Here are some points, one per row:
[-0.74 -1.61 -0.78 -1.59 -0.53 -1.09 -0.70 -0.02 -0.12  1.13  0.32 -1.62  0.19  1.41  0.08 -1.70
  0.23  0.03 -0.52 -0.67 -1.75  0.35 -2.86  0.00]
[ 2.91 -0.82 -1.06 -0.19 -1.06 -1.20 -0.01 -1.23 -2.64  0.74  0.73 -1.42 -0.03  1.60  0.26 -2.40
  0.25 -2.47 -1.92 -0.02 -0.96  0.71  0.12 -3.06]
[-0.24  0.37  2.13 -0.51  0.97  1.09 -0.03  0.28 -0.98 -0.74 -0.82 -0.90  1.26 -0.47 -2.24 -3.04
 -0.46 -0.48  2.40 -2.76 -0.80 -0.49  4.70  1.11]
[ 1.38 -0.27  0.57  0.63 -0.98 -0.31 -0.60  0.41 -0.18  0.74 -0.18  1.67  0.87  0.40 -1.12 -0.79
  1.62 -0.13 -0.19  1.30  0.30 -0.59 -0.87 -1.53]
[ 0.08  0.79 -0.30  1.73  0.66 -0.69 -0.13 -0.48 -0.77  0.08 -0.46  0.81 -1.04 -1.05 -0.39  1.59
 -1.50 -0.52  0.92  0.57  0.26 -0.37  0.64  0.26]
[-0.41  0.43  0.48  0.59  0.48 -0.22 -0.51  0.17 -0.62 -0.24 -0.61  0.28  0.26 -0.01 -0.70  0.39
 -0.84 -0.30  1.17  0.27  0.15 -0.88  1.22  0.47]
[-0.84  0.23 -0.38 -0.33 -0.03  0.97  0.62  0.12  1.47 -1.00  0.43 -0.44 -0.33 -0.22  0.79  1.36
 -0.15  0.58 -0.50 -1.14 -0.38  0.93 -1.24 -0.11]
[ 2.12 -0.49  0.81 -1.26 -1.10 -0.50  0.90 -0.59  1.32  0.56  1.30  0.08  0.32  1.13 -0.53  0.13
  0.64  1.12 -1.01 -0.84  0.60 -0.09 -1.96 -0.62]
[-0.74 -0.08 -0.33  0.84 -1.09  0.24 -0.08  0.04  2.60  0.65  1.80 -1.04 -0.05 -0.02  2.40  3.45
  0.72 -0.10  0.91  0.43  0.14  0.93  0.30  1.29]
[-0.40  1.86 -0.23  2.24  1.81 -0.75 -0.55 -1.23 -1.89 -0.49  0.24  1.68 -1.95 -0.76 -0.65  2.17
 -3.09 -0.17  0.87  0.11  0.06 -0.52  1.15  0.57]
[-1.22  1.79  1.00  0.54 -0.77 -1.50 -1.60  1.63  0.78  0.12 -0.92  2.62  0.84 -0.38  1.93 -0.77
  0.45 -0.65  1.58  2.28  0.11 -1.72  0.16  0.47]
[ 0.22  0.00  0.55 -0.01 -0.19  0.35 -0.81 -0.09 -0.68 -0.14 -0.41  0.34  0.84  0.44 -0.39 -1.02
 -0.41  0.11  0.46  0.85  1.04 -0.44  0.15 -0.24]
[ 0.41 -1.72  1.14  1.38 -0.17  1.71 -2.48 -0.01 -1.11 -0.06 -0.42  2.64  0.29  0.21 -2.01 -1.23
  0.52  0.00 -0.12  2.18  0.30 -0.30 -0.81  0.38]
[-0.10 -2.03  0.38 -2.45 -0.36  0.21  0.15  1.02 -1.04  1.64 -0.31 -1.42  0.98  0.85 -0.81 -1.82
  1.79  3.04 -3.22  1.25  2.40  1.25 -0.44  1.77]
[-1.37 -0.21 -0.16 -1.10  0.22  2.26  1.24 -0.24  2.26 -2.71 -0.59 -0.19 -0.98  0.13  0.56  1.72
 -1.09  1.68 -0.38 -1.73 -0.23  1.31 -4.01 -1.00]
[ 0.93  0.37 -1.89 -1.96 -0.13 -0.38  1.07  0.42 -1.39  1.02  1.23 -0.29 -0.39 -0.52  2.44 -1.35
  0.86 -1.70 -3.16  0.07 -1.54  0.93  0.62  0.77]
[ 0.17 -0.56  0.38 -1.71 -0.66 -0.45  0.69  0.88  0.85  1.61  0.64 -0.51  0.33  0.06 -0.21 -0.72
  1.78  1.90 -1.68 -0.22  1.16  0.50  0.71  0.58]
[ 1.73  0.96 -1.90  2.45  0.92 -1.11  2.20 -1.46 -1.24 -0.11 -0.60  1.73 -1.18 -2.67  0.94  2.18
 -1.42 -0.83 -1.80 -0.33  0.08  0.02  0.52  0.41]
[ 0.18  1.58  1.41 -0.03 -0.66 -1.85 -0.14  0.45  1.59 -0.26 -0.17  0.43  0.73 -0.36  1.54  0.10
  0.65 -0.51  1.25  0.72  0.51 -0.16  1.22  0.04]
[ 0.27 -0.59 -0.39 -0.99 -0.66  0.14  0.09 -0.42  0.20 -0.29  0.45 -0.81 -0.21  1.09  0.11 -0.73
  0.07  0.34 -0.08 -0.12 -0.63  0.32 -1.49 -0.76]
[ 0.72  1.61 -0.91 -1.30 -0.28  1.74  1.85 -0.49  1.69 -0.64  1.21  0.07 -1.09 -0.60  1.07  1.28
 -0.05  0.50 -1.81 -1.68 -0.63  0.76 -2.90 -0.35]
[-1.10  0.56 -1.41  1.13  1.71 -0.57 -0.75  0.56  0.03 -0.95 -0.58  0.89  0.38 -0.23 -0.76  1.68
 -1.56 -0.44  2.33  0.85  0.51 -1.61  1.07  0.58]
[ 0.13 -0.13 -1.28 -0.76 -0.06  0.08  0.44 -0.03 -1.97 -0.06 -0.14 -1.37 -0.45 -0.06  1.20 -1.94
 -0.13 -0.63 -1.69 -0.31 -0.65  0.94 -0.34 -0.17]
[ 0.93 -0.03  0.81  0.59 -0.48 -0.49 -1.53  0.09 -0.78  0.45 -0.39  1.44  0.27  0.46 -0.21 -1.02
  1.07 -0.01  0.03  1.11  0.27 -0.65 -0.65 -1.18]
[-0.45  0.61  0.61  1.31  0.75  0.03 -0.95 -0.30 -1.18 -0.25 -0.29  0.78 -0.32  0.07 -0.68 -0.17
 -1.19  0.15  1.07  0.75  0.47 -0.96  1.00  0.23]
[-0.13 -1.18  0.24 -1.05  0.05 -0.17  0.93  0.43  0.94  1.05  0.31 -0.32  0.16 -0.20 -0.38 -0.66
  1.96  0.13 -0.66 -1.27 -0.59  0.82  1.16  1.74]
[-0.54 -0.18 -0.09  0.02  0.17  0.59 -0.14  0.47  0.15 -1.13 -0.11  0.08  0.25  0.07 -0.27  0.47
 -0.34 -0.21  0.86  0.63  0.89 -0.64  0.06 -0.17]
[-2.53 -1.10 -0.71  2.23  0.61 -0.37  0.41  0.25  1.63  0.99 -1.28 -2.75 -0.50 -0.72  0.05  2.09
  0.31  0.22  2.20 -0.92 -1.49  0.49  0.70 -0.33]
[-0.68 -0.80 -0.21 -0.57 -0.32  1.49  0.10 -0.17  1.62 -2.58 -0.08 -0.19  0.12  0.85 -0.18  1.26
 -0.21  0.34 -0.07 -0.17  0.75  0.47 -1.66 -1.47]
[-0.70  0.64  1.55  0.13  1.18  0.73  0.33 -0.48 -0.52  0.89 -0.30 -2.27  0.42 -0.50 -1.83 -0.49
 -0.48 -0.96  2.78 -1.17 -0.34 -1.29  3.71  0.35]
Along one direction, these points spread out more than along any other. Take the direction at right angles to it along which they spread out most. Go by this last direction. Where along it does each point below lie, from 0 to 99? 50 is the average, and the first point above lies past it. One standard deviation of the points above along it is 16.
[-0.24  0.37  2.13 -0.51  0.97  1.09 -0.03  0.28 -0.98 -0.74 -0.82 -0.90  1.26 -0.47 -2.24 -3.04
 -0.46 -0.48  2.40 -2.76 -0.80 -0.49  4.70  1.11] : 78
[-0.74 -0.08 -0.33  0.84 -1.09  0.24 -0.08  0.04  2.60  0.65  1.80 -1.04 -0.05 -0.02  2.40  3.45
  0.72 -0.10  0.91  0.43  0.14  0.93  0.30  1.29] : 27
[-0.74 -1.61 -0.78 -1.59 -0.53 -1.09 -0.70 -0.02 -0.12  1.13  0.32 -1.62  0.19  1.41  0.08 -1.70
  0.23  0.03 -0.52 -0.67 -1.75  0.35 -2.86  0.00] : 56
[ 1.38 -0.27  0.57  0.63 -0.98 -0.31 -0.60  0.41 -0.18  0.74 -0.18  1.67  0.87  0.40 -1.12 -0.79
  1.62 -0.13 -0.19  1.30  0.30 -0.59 -0.87 -1.53] : 63
[ 0.93  0.37 -1.89 -1.96 -0.13 -0.38  1.07  0.42 -1.39  1.02  1.23 -0.29 -0.39 -0.52  2.44 -1.35
  0.86 -1.70 -3.16  0.07 -1.54  0.93  0.62  0.77] : 60
[-0.84  0.23 -0.38 -0.33 -0.03  0.97  0.62  0.12  1.47 -1.00  0.43 -0.44 -0.33 -0.22  0.79  1.36
 -0.15  0.58 -0.50 -1.14 -0.38  0.93 -1.24 -0.11] : 30
[ 0.17 -0.56  0.38 -1.71 -0.66 -0.45  0.69  0.88  0.85  1.61  0.64 -0.51  0.33  0.06 -0.21 -0.72
  1.78  1.90 -1.68 -0.22  1.16  0.50  0.71  0.58] : 61
[ 0.27 -0.59 -0.39 -0.99 -0.66  0.14  0.09 -0.42  0.20 -0.29  0.45 -0.81 -0.21  1.09  0.11 -0.73
  0.07  0.34 -0.08 -0.12 -0.63  0.32 -1.49 -0.76] : 49
[-1.37 -0.21 -0.16 -1.10  0.22  2.26  1.24 -0.24  2.26 -2.71 -0.59 -0.19 -0.98  0.13  0.56  1.72
 -1.09  1.68 -0.38 -1.73 -0.23  1.31 -4.01 -1.00] : 12
